One turning vector, and how many steps it has turned:
The counts run from 0 to 584.
[  8   3  -8 -14   6   5   7   9  29   0   2 -13  26  -2 -13 -14 -17  -8
 -25   6 -31  16 -29  11   5  23  -5   8  10  16   9 -10  -8   1  -7 -15
  15  29   6  -2 -11   6  -7   8  38  10  14 -20 -15 -23  16 -23   0 -16
 -10   1  -5   6 -17   3   7   4   6  24   8  -6   6] -> 103
[ 14  -5 -11  29  -1 -15  25  -5  -8  -8  16  -3 -15  -2  -1  -8  -3   6
 -15  23  -9  -7  -4  -6   4 -21 -11 -25  15   6 -13   9  -7  19 -18   5
   1  13   7  21  25 -26  -3 -33   8  -6  26 -15  12   5   6 -16 -17  22
   3 -12   3 -13 -32  14  -2 -22 -22 -22 -18 -12   6] -> 340
[  9 -26 -14  35  32  13  23   9  14 -23 -10  15 -12   3 -15   7   2  -2
 -23  -4   3 -26 -15 -12  -1   8  -8  -7 -11 -15  -9 -15 -16  18  17 -14
  15 -13  -6 -20  -9   4   7  13  16  -2 -11  15   1   1  -3   0   8  24
  30  -1  -7   0 -25  18  -7  -5 -30   1   7  -5 -20] -> 48
[ 12   6 -23  -5  20  -7 -16   0  -5  -9 -17  -3 -33   0  11 -23 -10  20
  -4  -6  -2  -3  -2 -13  22  -6   6   9  14 -19 -21  16   5  -9   6 -18
  -9 -17 -12  20  -4  15  28  12   6   4 -10   8  21  31   8  -7   6   5
   0 -20 -42  -4   8  22 -24  -6 -22 -29 -11   5 -23] -> 532
[ -8  19  -8  32 -13 -18 -11  -9   9   0  24  12   2   5   6   5  -9  16
  10 -18 -26 -17  -1  12   0  11  -2 -14   6  25  13  -6  20  13   7  15
  20 -28  16   8 -19  11  -4  -9  15 -13 -21   8 -17 -23 -25  10   4  -2
   1  -7  -5  23  20   3  18  -9 -24  33 -15 -13  -1] -> 492
[ -3  29  -7  11 -25   0 -29  -5  20   2 -22 -36  -3   3  -9   5 -16  -8
 -13   2   0   6   3  -7   4 -31  32   5  31   2  21  18   7  -6  22 -10
   5   1  26   4 -15  33   3  -7  -2 -10  -3  23 -21   5 -24   4  -7  16
   6 -16  -3  17  -9  20  -3 -20 -14  20  11 -11   7] -> 472
[-23   3 -10   3 -13   0 -28 -16  14   3  11  27 -10   9  -5  23 -22   0
  -4 -20  -7 -11   3  -4 -21  17   3  -1 -23 -10  23  -1   9 -26   7 -12
   4 -22 -12 -12 -21  20   9  36  14   4  -9  22  -4   4 -20   3  -3   8
  11   0 -10  -1  28  10   3   6 -24   2   2   7  -9] -> 223
[ 16   7 -29   9  25 -14   0   4   4  -9 -23  21 -28 -10  10  -7  -5  18
 -18  18  -8  11  15 -23   2  -6   0 -15   5 -22 -22   7 -14  -9  18 -30
   7 -17   0 -13  -8   8  16  21  10   5  -8 -13  23  28   8 -14  18  -7
   9 -21 -27  -8 -24  15  -7   1 -14  -5   6  -2 -13] -> 24
[ 15 -15   6  19  -1 -23  21 -31 -13  -9  24   0 -27 -10   8 -13  -6   7
  -4  24  -9   2  13 -16  -7 -21  -6 -17   9 -12 -16   5  -1  14 -16  14
   2   1   0   7  20 -24  -6 -27  -4  -7  23 -18  -9  24  -2   9  -5 -11
 -10 -31   6 -17 -17  10  -1 -19 -26 -25   2  -4  13] -> 334
[ -6  -7   5  -4  -2 -31  32 -26  -7   0  30  21 -15  -2  11   8  -4  -3
  10  27 -26   8   4  -1 -16 -14 -10 -25   3  -3  -7  -4  -1  -5 -21  10
  -1  10   1   4  11 -47 -15  -2  -3   8  12 -22  -6   6  -2  -9  -4  -2
 -19 -33   6 -26   1  -2  -3   8 -10 -16  -9  10   5] -> 338
[ 19 -12   3  29   1  -7  34  -2   5  -4  -9  -9 -24  -7  -9  -6  -4 -16
 -12  -6 -12 -27 -11   7   4 -41   0  15  15  10  -8  -7  -5  20   3  18
  26 -10  18  -7   5   2  -1 -23  -6  -2 -15  10 -35   0   2   8   4  26
  18 -31  23  16  -9  16 -14  -7 -25  -7   1 -16   8] -> 310
[ -7   2  11 -21   4 -16 -31 -10 -11   5  18  -4  -6   4  24  -7  -4  -1
  40  13 -14   0   2  14  17   3  12   4   9   8 -11   8   5   3 -29 -12
 -10   2   6  37  -7  -5  -6  -2 -19 -10   2   2  14  13 -11   7   0  -4
 -27 -26 -12 -27  26   3  -8 -16 -15 -35 -14  35 -12] -> 177
[  4 -46  11  -3   7  -6  28 -29 -19   8  12  15  14   0   2  14  -4 -30
  -2  -4  12 -11 -19  -4 -29  10 -15  -4 -25 -11  -7 -11 -21   8   0  11
  -6  -6   2 -17   8 -14 -18  15  -5  14  15  -9 -13   8  -9   8   3  -4
   2 -12  24 -33   2 -15 -16   7 -18  -1   7   5 -15] -> 63
[  8 -18  -1   8 -15   0 -37 -30 -16  -2  11  12 -21   7   2   6  -1 -12
 -15 -16  29 -15  -2 -25 -12   4  13   9 -14 -25  14  -1   0 -26   9  23
 -11 -36   9  12   9  20   6  22   0  -4  12   1  -6  14  -4  13 -11  -7
   7   7   5 -14  21  -7 -17 -20 -32 -12   6  -8 -13] -> 232
[ -5 -24 -15 -31   2 -21  32 -18   5 -12   2  24  -5  -2   1  43 -22  -7
   6  -4  14 -14   2  -6 -13  -3  -9  16 -19  -8   4  -9 -14 -13   5 -13
   7 -37   0 -13   4 -10  15  35  11   3   7  20 -12   6 -17 -15  -1  20
   0 -20   7  -7   8  -9  16  21 -11   7   2  -4 -21] -> 559
[  1   4   1  16  19  27 -29  -5  18  -8   5 -31  36  10 -25 -15 -18 -28
 -17  -6  -7  -6  -8   1 -15  23  24  -8  10  11   9   5  -7  36 -19 -11
   2  18  -2  -4   2   9  -4   1  24   4  25   1   7   3  -6   7 -13   2
   9  26  -8 -10 -19   0   0 -22 -10   0 -29  10 -11] -> 425
[ 18  -4 -31   7  17 -24  10  11  13   8  10  29 -16  -1  12   6  -9  16
   9   4 -20   9 -11  13  13   4 -12  -9  -1  19 -14 -15  -5  -5  -6 -15
   1 -17  16  24  -6   3   7  16  16  10 -10 -29  13  -6   8 -35  14  -5
  -1  -1 -22  -8  -9  12  15  39   3   9 -22  -1 -18] -> 14
[ -2 -15 -10  -5  11   3  34 -10   8 -15   0  25  -2  -3 -24  28 -21 -14
  -4  -7  -5 -20   4  -9 -15   2  -7   7 -24  -6  12 -11   1   1   5  -6
  15 -41 -10 -24   4  -7  25  26  26   0   4  20  -8  -2  -1 -12 -13  34
  11 -11  -1   8   6   3  22  16  -6  10   0  -9 -21] -> 564
[ 11   7  10 -26 -33 -10 -27 -16   4   0 -20 -28  -3  -1  15   3 -22 -13
   4   4   0  11  -3   3   5 -15  34  35  22  -3   9  15 -17 -19  13   0
  -2  -1  28  17  -6  25  -7   4 -22  -5   3   8 -25  18 -27   3   0  -9
 -17 -17  17  -2   5   0  -1 -16  -5  10  16  -2  14] -> 465
[ 23 -22 -24  17  14   5  27  16  11 -15 -28  11 -14  -9  -3  19  -7  -4
 -15  11  12 -11  -5 -14  11  -9   4   6   2  -8 -20  -3 -30   6  12  -5
   3 -16  15   6  -3  -1  15   7  -5  -8  -4  13  11   6   0 -15   7  32
  33 -11 -11  -5 -28  20 -13  -5 -16   3   1 -13 -15] -> 35
[-10  -8   4   3 -16 -12 -22 -35  -6  15  21  22  -3   8   4  22   1 -15
   0 -27  17   3   3  -7 -34  12   5  -1 -32 -15  16  -2   5 -27  11  20
  -8 -29   8   6  -1  16 -11  35   6  11   1  -1 -11   4 -15   4  -4 -10
   1  14   3 -15  38 -21   1  13 -19   2  -1   2 -18] -> 236
[ -4 -14   8  20  10  26 -12  11  17 -20 -10   3  14   8 -12  12  -3 -14
  -9  16  -7 -23  -5 -13  -6  25  -5  -8  -1  -1  17 -14 -16   7   9  -7
  19   2  -1  -4 -26   7   0   7   6  -8   2  24   7 -25   0   8  11  13
  40  13  -3  -3 -30   8  -7 -35 -26   5   7   1  -8] -> 395
[ -2 -19  -3  23  -3   8   6 -22   3 -11   1  10 -16   3 -35  -7  -2 -18
 -37 -20   9 -11  -1 -20 -19 -17 -10   7 -12 -32  10  -1   0  -4   9   2
   5  -4 -13 -13  10  -1  16  17  15  13  -3  10 -12   7   9  15 -14  22
  36  -2  -2   0  -6  18 -29 -17 -30 -18  11 -16 -12] -> 574
[ -5   7 -23  -8   9 -28   6 -10 -11  -4  28   6   1   2  14   4 -12  14
  42   9 -16  -1  -3   7  -1   4   2 -10   7  11 -13   9   9  24  -5   9
 -19 -37  12  28  12 -13   4   3   9  -8  -5  -8  19  -6 -11 -14   4   6
 -23 -18 -25   1  20  -3  26   9  -2  -5 -32  14 -20] -> 517
[ -3   1 -25 -18   1 -28  -4  -9 -17   0   9   4 -21   0  25  -8  -1  15
  30   4  -6   3  -2   1   7  -3   8   6   2  -6 -23  12   4  -8 -12  10
 -23 -17   2  28  13  -6   3  18  -5   3 -14 -14  16  21  -8 -14  12  11
 -18 -27 -30 -22  24   4 -10   8 -15 -29 -20  23 -29] -> 524
[ -6 -29   0   1  15  -5  28 -10  -5   1   3  34 -10   0  -2  22   2 -15
  -4  -1  -4 -19 -13  -5 -17  25 -24  -2 -24 -21  -3 -14 -24 -10   4 -17
   3 -22 -16 -26 -12   2  -5  27   0  13 -13   0 -14  -1  -8   6  14   3
  19 -20   0 -11   5   2 -12  14 -22   3  15   6 -22] -> 50
[  4 -29  10  19  23  28 -20 -11  -5 -17   5  -8  19  12 -13  -8 -12 -20
 -12  -4   0 -26  -8  -1 -15  40  -2  -7  -6  -2  14  -9 -12  28   3   1
  23 -14  -4 -19 -10   0  -6  -3   8 -10  19  11  -2 -24   0  15  -4  -3
  23  23   6  -6 -14  -8   1 -34 -24   6  -2   4 -14] -> 407
[  4   5 -10 -21  22  -4 -20   4  19   7  13   9   6  11  16  -1 -11   5
  12 -14  -6 -15 -23  28  24   4  -1  -4  10  17   0   3   9 -10 -19 -41
  -4  -5   8  36 -29   7   7  18   5   6   5   3  18   9 -15 -28   3  10
 -14   6 -16 -22  22  16   6  10   7   0 -23  18 -22] -> 188
[-16  17   5  16  -7   5 -32   7  12  -3   2 -12   4   4   4 -14   5   1
 -12  16 -41 -11  -5   0   4  -2   3 -12  17  -6  17   0   3  16  11 -11
  30  13   2 -12 -37  17 -24   0  -1  -3 -12  12 -33 -19  -8  21  12  -6
  24 -19   4  14  -6  12 -15 -25 -26  21  11   8  10] -> 138
[  6   3  -7 -26  16  -1 -23  -8   8 -14   3  13 -12   2  13  22 -40  11
  20   7   0  -9   4  10   6  17  -5  10  -1   3  11   2  -5 -14  -8 -43
  10 -29  -9   6 -18  12  26  21  10 -11  26  21   9   7 -21 -25   6 -10
 -25 -10 -10  -3   6  -1  34   2   5  12  -2  16 -11] -> 199
[  3 -24  12  25  26  28 -34 -10   3  -9   2 -21  22   7 -13 -12  -1 -22
 -17  -7  17 -21 -30 -11  -3  13   3 -10  -4   3   9   0 -15  30  -1   7
   3   0   9   9   2   1 -19  -8   0  -3  17  14   0  -5  -1  11  -9   8
  24  25  10 -25 -22   2 -11 -35 -23  -3  -4  -1 -15] -> 412
[  2 -18  18 -17  13  20 -21 -25 -13   1   0 -26  21   5   1  -6  -5 -38
   9   5  14   1  -8  -4 -19  18  30   6   2  -8   2   9 -22  12 -15  10
 -12  10  14  13  16  -2 -10  -3 -10  -6  25  -2  -3  10  -3   8  -8 -13
 -15   4  16 -38  -3 -25 -15 -24  -7 -20  -7  16  -8] -> 423
[ 13 -17 -35  -2  20 -17  25  15  19  10 -16  23 -11  -5  11  27   1  -2
  -1  15   1   2  -8   7  12 -19  -5   1  -1   4 -18  -1 -24 -15   0 -16
  -6 -13  24  14  -6  -6  -4  27   3   3  -7  -3  23  19  -6 -35  18  21
  13 -15 -11 -18  -9  14 -12  32   5   9  -9  -1 -22] -> 27
[ 23  24 -27  37   3 -14 -12   8  12  -5   3  16 -32 -10  -1 -26  -6  21
 -10  -2  -9   1  -4  -3  11  -3  -2 -19  14  -1 -13   5  -1   5 -13  -8
  -3 -13  10  18  10   7  17   0  24  -1  -9 -22  23  12  19 -20  15  -4
  10   3 -26   1 -12  24   2   5 -20 -17 -13 -12  -7] -> 6
[ 27  -1  -9 -19  18 -10  16   7   8  -7 -18 -13  -7 -14   0 -12 -24  -1
  -8  -6 -16   3  24   3 -17  -9  14  20  14  -6 -11  -8 -12  15  15  -4
  26 -30   9 -28  22  24   9  12  18   2  -9  -4 -22  -2  10  -7  14  -9
  -1 -29  -6  24  -9  -3  19  26   5  23   2 -11   5] -> 288
[ -3  11   4  30   4  -2 -29  -3   9   6  11 -21  18  15  12 -23  -5  13
  -4   5 -31 -18  -2  -5   0 -15   1 -31  27  -1  12  12  16  26   9  -4
  24   2   6  -3 -31   3 -29 -14  -2   1   6   6 -10 -14 -16  19  -6  -6
  15  -3  -5   2  -6   2   0 -21 -15  24 -16   4  -4] -> 150
[ -5 -14 -18 -29  10 -11  18 -15  14   6  -2  29 -14   1  -3  22 -15   1
  -9 -11   6  -8   1   0  -1 -19 -12   9 -16 -23  -2   3   3 -22  10 -25
  -4 -20  -2  -4 -14  -5   2  45  10  16   0  14  -1  23  -9 -23   6  20
   1 -22 -14 -15  19   5  -8  30  -4  12  -6   6 -23] -> 553
[ 12   5 -10   0  11   2 -37  -5   3  -3   7 -15 -16  16  17 -21  -7  11
   5  -9  10 -14 -23   4  28 -17  14   7  19   7  -1  17   0  -6 -23 -28
 -10  14   9  45 -18   6   6  -5  -4  -1  12  12  16  13   0 -10  -3  12
 -15   1 -19 -23  11  28 -15 -23 -10 -25 -12  19 -10] -> 184
